Each cloud below is a set of points, in no order, taken from a shape made of curves that can fork, meet and close up, bent smoothly into 11 dimensions.
After each cloud, say how many separate pieces and how many independent loops its shape has (a theta shape has two loops).
In the rows, 128 means zero.

kezad:
[[146 111  90  92 181 136 128 165 142  98 183]
 [125 124 142 137 134 126 167 132 130  79 175]
 [128 123 136 131 142 128 162 136 132  82 174]
 [111 159 138 139 101 118 131 111 139 154  62]
 [114 157 131 131  98 120 118 111 137 169  45]
 [130 123 130 125 147 129 158 141 133  85 175]
 [116 129 159 156 117 122 180 121 126  72 174]
 [134 121 118 115 155 130 149 147 137  90 175]
 [113 153 128 128 116 120 129 115 148 150  76]
 [110 160 139 140  97 117 128 109 137 159  55]
 [149 105  81  86 193 137 123 172 144  96 188]
 [112 160 137 137  96 118 123 111 137 163  49]
 [146 113  93  95 177 135 131 163 141  97 181]
 [150 100  79  83 195 136 121 174 145  95 191]
 [150  96  77  83 201 137 120 177 146  92 193]
 [143 114  98  97 173 134 134 160 140  96 179]
 [139 118 108 105 165 133 142 154 138  93 177]
 [138 119 110 108 162 133 144 152 137  93 175]
 [124 124 142 139 134 126 169 132 130  78 175]
 [123 126 144 141 132 126 169 130 129  77 176]
 [127 152 111 106 104 129 103 117 141 187  44]
 [112 153 132 131 113 119 131 114 147 149  75]
 [120 127 152 149 123 124 175 125 128  75 176]
 [116 152 121 123 119 122 123 117 152 154  75]
 [126 150 107 105 116 128 105 120 150 178  60]
 [126 123 138 134 138 127 165 135 132  80 174]
 [110 156 135 135 108 117 131 113 144 150  71]
 [148 106  84  87 189 137 124 170 143  97 187]
 [120 126 149 146 127 124 173 127 129  76 175]
 [133 121 123 119 153 130 153 146 136  89 174]
 [129 151 107 102 111 129 103 120 145 185  52]
 [148 108  86  89 185 136 126 167 141  98 184]
 [115 152 125 125 117 121 126 117 151 152  76]
 [122 154 117 114 100 126 107 115 139 181  43]
 [128 122 133 128 143 127 161 139 133  82 175]
 [125 124 139 135 137 127 165 135 132  79 174]
 [124 151 109 108 118 127 109 119 150 172  64]
 [112 132 168 165 110 120 184 115 124  70 174]
 [109 133 174 172 105 118 188 112 124  68 173]
 [103 136 182 181  98 115 193 105 122  66 172]
 [110 157 136 136 105 118 131 112 142 152  67]
 [151  92  75  81 205 138 120 180 147  89 196]
 [120 150 112 111 121 125 113 120 151 166  68]
 [111 160 139 140  99 117 129 110 137 157  58]
 [110 161 138 139  96 118 126 110 136 161  51]
 [118 156 125 124  99 123 112 113 139 175  44]
 [126 152 112 109 102 128 104 117 140 186  43]
 [113 159 133 134  96 119 120 111 137 166  48]
 [122 125 146 142 130 125 171 130 129  76 176]
 [111 159 138 138 104 117 131 110 141 153  64]
 [129 150 106 103 112 129 104 120 146 182  54]
 [151  86  73  81 210 137 120 183 148  86 199]
 [106 134 178 178 100 117 191 107 123  67 172]
 [115 157 128 129  98 121 116 112 137 170  45]
 [150  89  74  82 208 138 120 181 148  87 198]
 [118 129 156 152 122 124 176 123 126  74 175]
 [132 121 126 122 149 129 155 142 135  85 173]
 [119 150 115 115 120 124 118 120 152 162  72]
 [122 155 120 117 100 125 109 115 139 180  43]
 [126 123 136 133 139 127 164 136 132  81 174]
 [112 155 133 133 112 119 131 114 146 149  74]
 [141 116 103 101 170 133 138 158 140  96 178]
 [149  99  78  83 198 137 121 175 145  94 191]
 [129 151 108 103 107 130 101 118 142 189  46]
 [136 120 116 112 158 131 147 149 137  90 175]
 [109 160 139 140  99 117 129 110 138 155  58]
 [117 151 118 118 120 123 121 120 152 159  73]
 [129 151 106 102 108 130 101 118 144 188  49]
 [114 130 162 160 114 121 181 119 125  72 174]
 [110 160 138 140  97 118 126 110 136 160  52]]
pieces  2
loops  1

mam (69 x 11):
[[194 172 114 132 102  65 147 105 173 160 164]
 [ 28 120 150  88 168 201 111 184 123 146 107]
 [ 89 146 127  90 147 147 124 154 150 165 130]
 [213 173 122 153  84  54 153  96 161 156 157]
 [183 160 136 145 100  81 144 122 160 144 157]
 [119 124 170 168 110 152 147 148  84 150  77]
 [192 162 137 152  94  74 146 117 159 143 156]
 [ 94 145 131  96 144 146 126 154 147 163 128]
 [126 120 178 182 104 151 149 148  75 144  71]
 [ 96 135 153 116 136 153 127 163 134 147 119]
 [ 95 137 150 113 137 152 126 163 137 148 122]
 [ 28 119 151  87 168 200 110 185 125 145 109]
 [ 51 130 141  89 158 181 117 171 129 157 110]
 [180 162 131 139 104  81 143 121 164 148 158]
 [ 96 142 139 104 141 147 126 157 144 156 127]
 [181 161 133 141 103  82 143 122 163 147 158]
 [ 79 147 124  77 154 152 119 159 158 164 136]
 [212 171 126 156  83  55 153  98 159 153 156]
 [129 113 203 188  98 152 140 167  82 112  85]
 [105 130 162 140 125 154 136 158 110 148  98]
 [211 174 117 148  87  53 153  94 164 159 158]
 [ 40 127 135  91 162 190 119 167 117 164 100]
 [207 175 113 140  93  55 151  95 169 163 162]
 [129 117 187 188 101 151 148 152  74 134  72]
 [110 127 165 152 119 154 141 153  99 149  89]
 [ 49 131 134  90 159 182 121 164 121 165 103]
 [ 46 127 147  87 161 185 113 178 133 149 114]
 [ 42 126 149  86 163 189 112 182 133 146 114]
 [ 86 147 126  86 150 148 122 155 153 165 132]
 [ 51 131 137  90 158 182 119 166 125 162 106]
 [ 32 122 143  90 166 197 115 176 118 154 103]
 [ 74 147 122  72 157 153 116 161 162 163 139]
 [ 92 146 129  94 145 146 125 154 148 164 129]
 [107 129 164 145 122 154 137 156 105 149  95]
 [ 95 141 142 105 140 149 126 160 143 153 126]
 [128 112 206 188  98 152 138 170  84 106  89]
 [ 70 147 122  67 160 155 114 163 165 162 142]
 [ 30 120 148  89 168 200 112 181 120 149 105]
 [129 115 197 189  99 152 143 160  77 122  79]
 [ 50 129 143  88 159 182 116 174 131 154 112]
 [208 168 131 157  84  60 151 104 158 148 156]
 [ 31 121 151  86 168 198 110 185 128 144 110]
 [ 96 135 155 119 135 153 128 163 131 146 117]
 [102 131 160 134 128 154 133 160 117 146 104]
 [ 95 143 136 101 142 146 126 156 145 159 127]
 [203 175 111 136  97  58 149  98 172 162 163]
 [ 36 124 140  91 164 195 117 173 118 158 101]
 [204 166 134 156  86  64 149 108 158 146 156]
 [ 34 122 150  85 166 195 110 184 130 145 112]
 [120 124 172 171 109 152 148 148  82 149  76]
 [ 45 129 133  91 160 187 120 164 118 166 100]
 [211 169 129 157  84  57 152 101 159 151 156]
 [ 99 133 157 126 132 154 130 162 124 146 111]
 [ 95 140 144 107 140 149 125 160 142 152 126]
 [200 174 112 134  99  60 149 100 173 162 163]
 [ 37 124 150  86 165 193 111 183 131 145 113]
 [199 164 136 155  89  69 148 112 159 144 156]
 [189 169 117 132 104  70 145 110 171 158 163]
 [128 116 190 188 100 151 147 154  74 130  74]
 [123 122 175 178 106 152 149 147  77 147  72]
 [ 95 138 148 110 139 151 126 162 140 149 124]
 [114 126 167 160 116 153 143 151  92 149  84]
 [189 161 138 149  96  77 145 120 159 143 157]
 [127 119 182 185 102 151 149 149  73 140  71]
 [182 164 126 135 105  78 143 117 167 152 161]
 [ 62 147 121  58 165 159 110 168 170 160 147]
 [ 95 144 133  99 143 146 127 154 146 161 127]
 [185 167 121 133 105  74 144 114 170 155 162]
 [209 175 115 143  90  54 152  94 167 162 160]]
pieces  3
loops  2

rasip, 93 rows:
[[145 142  90 147 131 159 132 144 170 141 107]
 [125 127 154 104 110  78 129  61  78 114 157]
 [168 166  84 170 153 171 117 141 158 126  96]
 [108 106 153  94  96  87 140  79 101 130 154]
 [134 135 155  94 125  89 123  57  76 119 153]
 [153 151  68 191 133 155 130 154 174 125 103]
 [ 82  74  88 164  54 108 175 160 189 139 142]
 [155 153  76 175 139 169 128 155 175 131  98]
 [119 117 162  58 124 116 130  77 105 151 145]
 [150 143 104 120 141 179 127 149 172 152  95]
 [ 97  90 115 126  78 112 158 129 159 144 142]
 [151 152 166  59 162 121 110  54  77 138 141]
 [147 149 167  61 155 114 111  50  75 134 146]
 [102  97 146  91  90 101 147  95 122 143 150]
 [ 94  87  93 160  65 106 166 147 176 136 141]
 [120 122 154 105 104  77 132  64  81 115 158]
 [145 146 166  65 151 110 112  50  73 133 147]
 [139 142 158  83 138 101 119  57  77 126 150]
 [ 97  89 119 119  78 112 157 125 155 144 141]
 [141 141 162  76 141 102 118  53  76 129 150]
 [143 144 165  69 146 107 115  51  73 131 149]
 [102  94 143  94  89 105 148 100 127 143 148]
 [156 154  79 172 141 169 126 152 172 131  96]
 [168 164  88 160 155 188 117 152 169 133  86]
 [178 176  76 191 159 177 111 142 155 115  92]
 [140 142 164  72 144 104 116  53  75 130 149]
 [137 138 154  87 133 102 121  62  84 128 148]
 [145 138 101 123 135 170 131 146 172 151 102]
 [115 117 153 102 100  80 136  69  88 120 158]
 [180 180  71 202 161 177 110 145 156 112  89]
 [146 139 102 121 139 175 130 147 173 153  98]
 [148 145  87 155 134 159 130 145 170 138 105]
 [126 121 167  48 134 125 126  74 102 156 143]
 [162 162  63 209 138 152 125 146 164 112 105]
 [155 147 103 123 146 184 125 150 172 151  92]
 [137 139 157  88 133  96 120  57  77 124 151]
 [105 103 151  92  93  93 143  84 108 134 154]
 [ 98  89 126 111  82 112 154 119 149 146 143]
 [149 147 166  54 160 125 111  58  84 143 139]
 [143 142 166  50 154 126 114  62  89 147 140]
 [172 169  83 175 156 172 115 140 156 123  95]
 [ 89  83  87 168  60 104 170 153 182 135 141]
 [178 179  61 219 158 174 113 151 161 106  92]
 [167 164  84 170 152 181 118 150 167 129  90]
 [174 176  60 220 152 167 116 149 160 107  95]
 [ 88  81  86 170  58 105 172 155 184 135 141]
 [181 180  65 215 159 177 111 150 160 108  89]
 [161 157  81 170 144 170 123 148 168 129  97]
 [127 126 156  78 126 108 127  70  96 139 147]
 [154 151  72 183 134 165 130 157 176 131  99]
 [118 119 154 102 102  78 135  66  86 118 157]
 [ 96  88 108 136  74 110 160 135 164 142 140]
 [175 173  81 182 158 173 113 140 155 120  93]
 [124 121 158  70 123 112 128  73 100 144 146]
 [160 154  99 133 150 188 120 150 171 147  87]
 [143 138  95 138 130 160 134 144 171 145 107]
 [ 85  76  88 167  55 106 174 159 188 138 142]
 [143 137  97 134 131 162 133 145 172 148 106]
 [104 102 150  92  93  95 144  87 111 138 153]
 [127 130 154 103 114  80 128  60  78 114 156]
 [ 86  79  87 168  56 106 173 157 186 137 142]
 [164 161  81 170 148 174 120 149 167 130  94]
 [151 152 166  61 160 118 110  51  74 135 143]
 [166 161  92 149 154 190 117 152 168 138  85]
 [ 94  87  96 154  67 108 165 145 173 137 140]
 [151 147  86 158 136 160 129 145 168 135 105]
 [132 132 155  82 129 106 124  68  92 134 147]
 [171 172  61 219 147 161 119 148 161 108  99]
 [180 180  68 207 160 179 110 147 158 109  88]
 [ 95  88 103 145  72 109 162 140 169 139 140]
 [166 162  83 168 149 171 120 144 161 128  96]
 [113 113 154  98  98  82 138  72  93 123 156]
 [ 99  91 132 104  84 111 153 113 142 146 145]
 [156 148 102 125 148 186 124 149 171 150  91]
 [160 160  65 205 136 150 126 146 165 115 105]
 [167 164  84 166 153 184 117 152 167 132  88]
 [121 118 166  50 128 123 129  75 105 155 145]
 [152 151  70 186 133 161 130 156 177 128 101]
 [168 169  61 215 145 157 121 147 162 109 101]
 [155 153  83 164 140 165 127 147 169 133 100]
 [156 156  66 199 134 151 129 147 169 120 107]
 [132 129 167  47 141 126 123  70  98 154 141]
 [ 91  84  88 167  62 105 169 151 181 135 141]
 [100  94 138  97  87 107 151 105 134 145 147]
 [137 135 167  48 147 126 118  67  94 152 140]
 [120 116 165  54 124 118 131  76 105 154 146]
 [134 133 153  85 130 105 124  66  90 131 147]
 [139 139 156  86 136 101 120  59  82 127 149]
 [164 159  95 144 154 190 118 152 169 141  86]
 [150 150 165  57 162 123 110  55  80 140 140]
 [153 152  68 193 132 152 130 152 171 122 105]
 [131 133 156  97 121  86 124  58  77 116 155]
 [142 136  98 129 131 164 132 145 171 149 105]]
pieces  2
loops  3

bil, 80 rows:
[[139 152  73 135 119 148 148 126 115 121 146]
 [119  99 215 128 173 121 131 100 141 181 144]
 [147 144  70 143 118 132 157 116 137 121 158]
 [110  89 250 126 189 119 127 100 138 199 146]
 [137 154  71 132 114 150 141 134 107 115 135]
 [142 157  58 135 100 142 141 134 116 101 126]
 [122 105 197 128 165 124 132 102 138 172 145]
 [150 148  68 140  98 127 142 125 137  97 124]
 [138 156  69 132 112 149 140 135 107 112 132]
 [124 109 185 129 160 127 133 104 136 167 144]
 [146 154  57 136  97 135 142 130 125  96 124]
 [154 140  74 146 116 124 154 115 148 115 153]
 [137 154  72 133 116 150 143 131 110 117 139]
 [144 147  71 140 119 138 155 119 129 122 155]
 [137 154  72 133 116 150 142 132 108 117 138]
 [153 140  78 145 112 122 148 117 148 110 140]
 [113  92 237 127 183 121 128  99 139 192 146]
 [121 102 204 129 168 123 131 101 140 176 144]
 [123 108 189 129 162 126 132 103 136 168 145]
 [119  98 217 128 174 121 130 100 141 182 143]
 [152 141  79 144 109 122 145 119 146 106 133]
 [119 100 212 128 171 121 131 100 141 179 144]
 [150 145  73 141 101 124 142 123 140  99 125]
 [139 151  72 136 120 146 150 125 119 122 148]
 [126 112 177 130 157 127 133 105 135 162 143]
 [137 155  70 132 112 150 140 135 107 113 133]
 [151 143  76 142 104 123 143 122 143 102 127]
 [141 150  72 137 119 144 151 123 121 123 150]
 [154 140  77 146 113 122 149 116 149 111 143]
 [148 143  70 143 118 130 157 116 139 120 158]
 [141 157  60 134 102 144 141 135 112 103 126]
 [154 140  76 146 115 122 152 115 148 113 149]
 [111  90 244 126 187 120 127  99 138 196 146]
 [126 113 173 131 155 127 133 106 135 160 143]
 [138 153  73 134 118 149 145 129 111 119 141]
 [153 141  73 146 116 125 155 114 147 116 155]
 [151 144  75 141 102 123 143 122 142 101 126]
 [147 145  70 142 118 134 157 116 135 121 157]
 [154 140  75 146 116 123 153 114 148 114 152]
 [151 142  71 144 117 127 157 114 143 118 157]
 [115  94 230 127 180 121 129 100 139 188 145]
 [139 157  63 133 105 147 140 136 108 106 128]
 [151 143  78 143 106 122 143 120 144 104 129]
 [121 101 208 128 170 122 131 101 140 178 144]
 [150 149  65 138  97 128 142 126 135  96 124]
 [138 156  68 132 109 149 140 136 107 110 130]
 [145 146  70 141 119 136 156 117 132 122 156]
 [149 151  62 138  96 130 142 127 133  95 124]
 [142 148  71 139 119 141 154 120 125 123 153]
 [153 141  78 145 111 122 147 118 147 109 137]
 [118  97 220 128 175 121 130  99 141 184 144]
 [151 146  72 140 100 125 142 123 140  99 124]
 [139 156  65 132 107 148 140 136 108 108 129]
 [111  90 248 126 188 119 127 100 138 198 146]
 [124 110 182 130 159 127 133 104 135 165 144]
 [109  87 254 127 191 117 126 100 138 201 147]
 [151 142  78 143 107 123 145 120 145 105 130]
 [147 154  58 137  96 135 142 130 127  96 125]
 [117  97 223 128 177 121 130 100 141 185 144]
 [127 115 169 132 153 128 134 106 135 158 141]
 [146 155  57 136  97 137 142 131 123  97 125]
 [143 156  57 135  99 140 142 133 118 100 125]
 [140 157  62 133 104 146 140 136 110 105 127]
 [148 153  59 137  96 132 142 129 129  95 124]
 [148 152  60 137  96 131 142 128 131  95 124]
 [141 149  72 138 120 143 152 122 123 123 151]
 [112  92 240 127 185 120 127  99 138 194 146]
 [122 106 194 128 165 125 132 102 137 171 145]
 [141 157  59 134 101 143 141 134 113 102 126]
 [122 103 201 129 167 123 131 101 139 174 144]
 [116  96 226 127 178 121 129 100 140 186 145]
 [150 147  69 139  99 126 141 124 138  98 123]
 [154 140  76 146 114 123 151 115 149 113 147]
 [152 141  72 145 117 125 156 115 146 117 156]
 [150 142  71 144 117 128 157 115 142 118 157]
 [152 141  79 145 110 122 146 118 147 108 135]
 [149 150  64 138  97 129 142 126 134  95 123]
 [144 155  57 136  98 139 142 132 120  98 125]
 [114  94 232 127 181 121 129 100 139 190 145]
 [138 152  73 134 118 149 146 128 113 120 143]]
pieces  2
loops  1
